Rotation paths and how fast each direction turns (degrees a step)
Each turn is a multiple of 5 degrees from 10 to 175, or 0.
Each row of a path follows its step; steps can be skipped.
Path 1:
step 1: [-0.82 -3.09  0.26  0.17 -0.38  1.04 -4.60 -1.12  0.92 -0.36 -1.97 -3.26
 -0.65  1.06 -1.76 -0.16 -0.22 -1.26  2.23  0.52 -1.38  0.64 -0.82 -0.76
 -0.92 -0.77 -2.24  2.58 -1.36 -1.68  1.54  0.50 -1.39 -5.66  3.08  3.11
 -2.93  3.34 -2.25  0.86  0.75  1.37 -5.80 -0.48  0.73 -0.47  1.33 -1.70
  3.28  2.24 -1.21  2.09  1.45 -1.68  3.57  2.17 -2.49  2.60  5.18 -0.90
 -3.53  1.48  2.61  2.41 -0.99 -1.48  4.84 -3.16 -1.80  1.37 -1.29 -1.86
 -2.61  5.39]
step 4: [ 0.86 -1.73 -1.66  1.76 -2.05 -1.80 -2.31 -1.67 -2.45  0.76 -2.89  1.56
  0.93  1.03 -6.24 -2.07 -0.36 -0.48 -0.98  4.44 -1.30 -2.42 -2.53 -1.29
 -0.21  6.26  0.92 -0.88  0.42 -2.41 -4.22 -0.45  1.96 -0.31 -0.43  0.44
  3.50  3.51 -1.61  0.77 -1.38  1.10 -0.79  0.19  2.83 -5.34 -1.83 -2.05
  1.02  5.30 -1.75  2.07 -2.72  0.82  0.46  2.51 -0.10  0.15  0.78 -0.71
  1.47  2.62  0.13  2.23  3.12 -1.17  2.74  3.63  2.69  0.44  1.13 -4.46
 -0.84  1.45]
step 5: [-0.76 -3.48  2.03 -4.07  1.79 -1.18 -1.89 -4.17 -0.26  0.25 -0.45 -0.97
  1.71 -1.60  0.23 -3.15  0.14 -2.37  2.31  0.55  1.46  3.15  0.74  0.48
  1.96  1.90 -1.34 -1.72 -1.78 -2.74  2.59 -3.74 -0.15 -2.52 -1.48  1.22
  1.76  3.38 -3.65 -0.12 -2.95  0.63  0.10 -0.73 -0.23 -3.04  4.50  4.92
 -0.46  0.77  1.71  2.59  0.02 -1.06 -1.29  1.35 -2.12 -0.66  5.63 -2.63
 -2.70  1.14  5.59 -1.87 -3.34 -4.26  3.19 -0.24  2.18  1.42  1.60 -0.13
  1.43  0.44]
step 6: [ 4.40 -1.58 -0.68 -4.24  0.68 -0.08 -2.14 -1.75  1.62 -2.93 -0.97  0.08
 -2.48 -0.77  0.76 -2.24  1.06 -0.76 -3.38  2.05  0.26 -3.20 -1.29 -0.34
 -2.07  2.67 -5.58  2.68  2.00 -1.70 -3.20  2.32  1.17  0.14 -1.31  1.82
 -1.67  4.14  0.39  6.18 -1.77 -1.07  1.44 -0.16 -3.18  2.34  2.16  1.04
  0.32 -3.67 -0.33  0.69 -3.08  4.90 -0.14  1.10 -0.34 -2.15  2.42 -0.92
 -2.17  0.58 -2.74  0.81  0.23 -0.72  3.09  0.15  3.78  1.60 -2.14 -4.64
 -1.10  2.20]
step 9: [ 2.25  0.38  1.03 -1.15  1.73  1.56 -4.61  1.61 -0.81  2.80 -0.91  0.59
  1.37 -1.89  1.61 -2.67 -3.54  1.15  0.87  0.55 -1.70  1.29  0.48 -2.15
 -0.08  1.41  0.11  2.56  0.80 -1.14  0.33 -1.11  3.98 -5.40  0.24  2.89
  2.96  3.55 -1.12  0.96 -0.47 -1.96 -3.75  1.73  0.68 -2.38  6.33  1.77
  6.90 -1.29  0.17  0.98 -0.60  1.68  0.08  2.55 -1.77  3.37 -1.50  0.31
 -4.84  1.88 -0.78 -0.26 -0.23 -5.11  2.78  0.52 -1.94  1.80  0.92  1.16
 -1.41  1.93]
step 11: [ 4.32 -3.88  2.17 -0.24  2.16 -0.88 -2.46 -2.05 -1.54  0.78 -1.32 -1.54
 -1.18  0.42 -0.28 -3.69  0.53  1.26  0.15  2.06  2.21  0.53 -1.83 -1.39
 -1.73  0.47  1.88  1.35 -0.23  2.50  0.74 -0.36  0.28 -1.00 -1.34  1.68
 -0.84  2.45 -4.40 -3.08  3.30  0.01  2.50 -0.36  1.11 -4.34  2.28  1.26
 -3.30  2.57  1.00  0.59  4.51  1.50 -1.06  3.42 -2.18 -1.65  4.39  1.40
 -2.39  1.14  0.49  4.19 -0.96 -2.74  4.57 -1.95 -2.17  0.35  3.41 -6.84
  0.56  1.69]
step 15: [ 2.35  0.54 -2.13 -0.58 -3.39  1.77 -3.66 -2.33  0.39  1.20 -1.68  2.29
  3.21  0.36  2.23 -0.86  3.20 -2.59 -0.58  4.03  2.04 -3.59 -3.21 -0.36
  0.59  0.10  0.09  1.14 -1.50 -1.18  2.54  1.03  2.58 -0.99  0.22  0.51
  2.36  2.67  0.27  2.18  0.49  0.03 -0.42  4.70  3.18 -7.24  5.26  1.99
  1.38  2.28 -2.06  2.88 -1.57  0.75  0.51  2.28  1.35  1.66  2.70 -1.41
 -3.25 -0.74  2.23  3.44  0.04 -1.20  3.70  1.74 -0.86  0.97  3.25 -1.29
  3.55  1.37]
step 19: [-0.96 -0.27 -3.65 -2.40  0.24  2.04 -1.06  4.05 -2.04  1.81 -0.98 -3.13
 -0.61 -2.14  0.84 -1.92  1.36  2.24 -0.50  3.30  2.69  1.12 -0.92 -5.58
 -1.82  2.10  2.09 -2.67  1.25 -0.35  1.12 -2.38  2.01 -2.02 -2.42 -0.49
  0.59  5.12  0.01  1.16 -0.81 -0.64  2.23  3.20 -0.26 -2.81  6.08 -2.56
 -0.54  3.10  2.18 -2.05  0.71  4.39  0.50  5.79 -2.07 -0.55  0.68  1.30
 -0.72  1.99  3.56  1.07 -1.34  0.08  3.43 -0.97 -0.62 -0.14  4.18 -1.34
 -0.82 -1.29]
Directions:
[ 0.48 -0.77  0.19 -0.95 -0.61  0.81  0.60  0.53 -0.10 -0.58 -0.40  0.90
  0.66 -0.04 -0.71 -0.43 -0.68 -0.22 -0.94  0.49  0.45  0.42  0.29 -0.69
  0.10  0.17 -0.53  0.41  0.34  0.55  0.04  0.11  0.00  0.47  0.10 -1.04
  0.04  0.33  0.27  0.69  0.51  0.62 -0.38 -0.59 -0.30 -0.44  0.06  0.09
 -0.11  0.65 -0.33 -0.94  0.22  1.54  0.23 -0.19  0.73  0.57  0.33  0.26
  1.10  0.13 -0.11  0.56 -0.65 -0.15 -0.87  1.14 -0.07 -0.60 -0.05  0.23
 -0.02  0.04]
175
[ 0.52  0.03  0.24 -0.42  0.60 -0.04 -0.32  0.19  0.66 -1.04 -0.84 -0.29
  0.31 -0.40  0.21 -1.21  0.10  0.14  0.56 -0.13 -0.25 -0.26  0.08 -0.01
  0.61 -0.55  0.51  0.81  0.53  0.78 -1.24  1.11 -0.12 -0.30  0.88 -0.46
 -0.59  0.95  0.87 -0.19 -0.59 -0.86 -0.45 -0.24  0.19  0.02 -0.31 -0.15
  0.11 -0.04  0.11  0.64  0.33  0.87 -1.38  0.36 -0.53 -0.44 -0.75  0.14
 -0.30 -0.25 -0.55  0.09 -0.29 -0.17 -0.22 -0.52 -0.65  0.83 -0.24 -0.12
  0.53 -0.09]
130
[ 0.26 -0.67 -0.44 -0.53  0.69  0.87 -0.69 -0.04  0.09 -0.11  0.40 -0.74
 -0.33  0.37 -0.48 -0.15 -0.25 -0.11  0.10  0.28 -0.20 -0.46  0.24 -0.33
  0.08 -0.32 -0.59 -0.98 -0.31  0.80  0.32 -0.32  0.43 -1.09  0.17 -0.39
  0.27  0.36  0.23 -0.52 -1.50  0.03  0.26  0.62 -0.58 -0.57 -0.41 -0.25
  0.40 -0.43 -1.08 -0.31  0.08  0.15 -0.19 -0.50 -0.56  0.33 -0.16 -0.01
 -0.43 -0.66  2.10 -0.31  0.28 -0.20  0.07  0.42 -0.36 -0.73 -0.68  0.75
 -0.39  0.02]
100
[ 0.54 -0.08  0.46  0.93 -0.32  0.75  0.20 -0.01  0.88  0.67  0.26  0.21
 -0.11  0.61  1.48 -0.20 -0.11  0.32  0.36 -0.50  2.06 -0.13  0.10  0.24
  0.18  0.33 -0.14  0.91 -0.17 -0.02 -0.33 -0.20 -1.17  0.15  0.26 -0.23
 -0.31 -0.27 -0.11 -0.02 -0.44  0.43 -0.34  0.74  0.43 -0.45 -0.32 -0.16
  1.53 -0.25 -0.89  0.35 -0.25 -0.21  0.02  1.05  0.01  0.60 -0.50 -0.17
  0.90 -0.11 -0.03  0.03  0.24 -0.32 -0.10  0.02 -0.03 -0.31  0.18  0.31
 -0.58  0.44]
55
[ 0.23  0.05 -0.54 -0.61 -0.35 -0.02  0.10  0.43 -0.30 -0.10 -0.01  0.44
 -0.04  0.85 -0.18  0.91  1.08 -0.25 -0.05  0.42 -0.02 -0.15  0.03 -0.15
 -0.63  0.45  0.97 -0.12  0.18  0.04 -0.64 -0.11 -0.44  0.15  0.69  1.17
 -0.24  0.30  0.76 -0.12 -0.09 -0.80  0.00 -0.11  0.59  1.01  0.59 -1.35
  1.34  0.14  0.51 -0.40 -0.65  1.19  1.00 -0.49 -0.45 -0.37 -0.31 -0.24
  0.28  0.35  0.62 -0.13 -0.01 -0.90 -0.27 -0.61  0.28 -0.74  0.02  0.04
 -0.30 -0.66]
115
[-0.68  0.29 -0.43 -0.31  0.14 -1.20 -0.05  0.10  0.59 -0.14 -0.34 -0.11
 -0.73  0.44 -0.17 -0.38  0.18  0.08 -1.26 -0.41  0.29 -1.43  0.54 -0.73
 -0.43  1.32 -0.36  0.19  0.52  0.41 -0.12  0.46  0.39  0.51  0.06 -0.08
 -0.19 -0.45  0.60 -0.33  0.01 -0.10 -0.30  0.32 -0.54 -0.08 -1.00  0.86
  0.25  0.51 -0.11 -1.07 -0.47 -0.09  0.06  0.39 -0.11 -1.32 -0.43 -0.46
  0.13  0.20  0.11 -0.01  1.09  0.34  0.46  0.69  0.57  0.66  0.64  0.62
 -0.16  0.11]
175
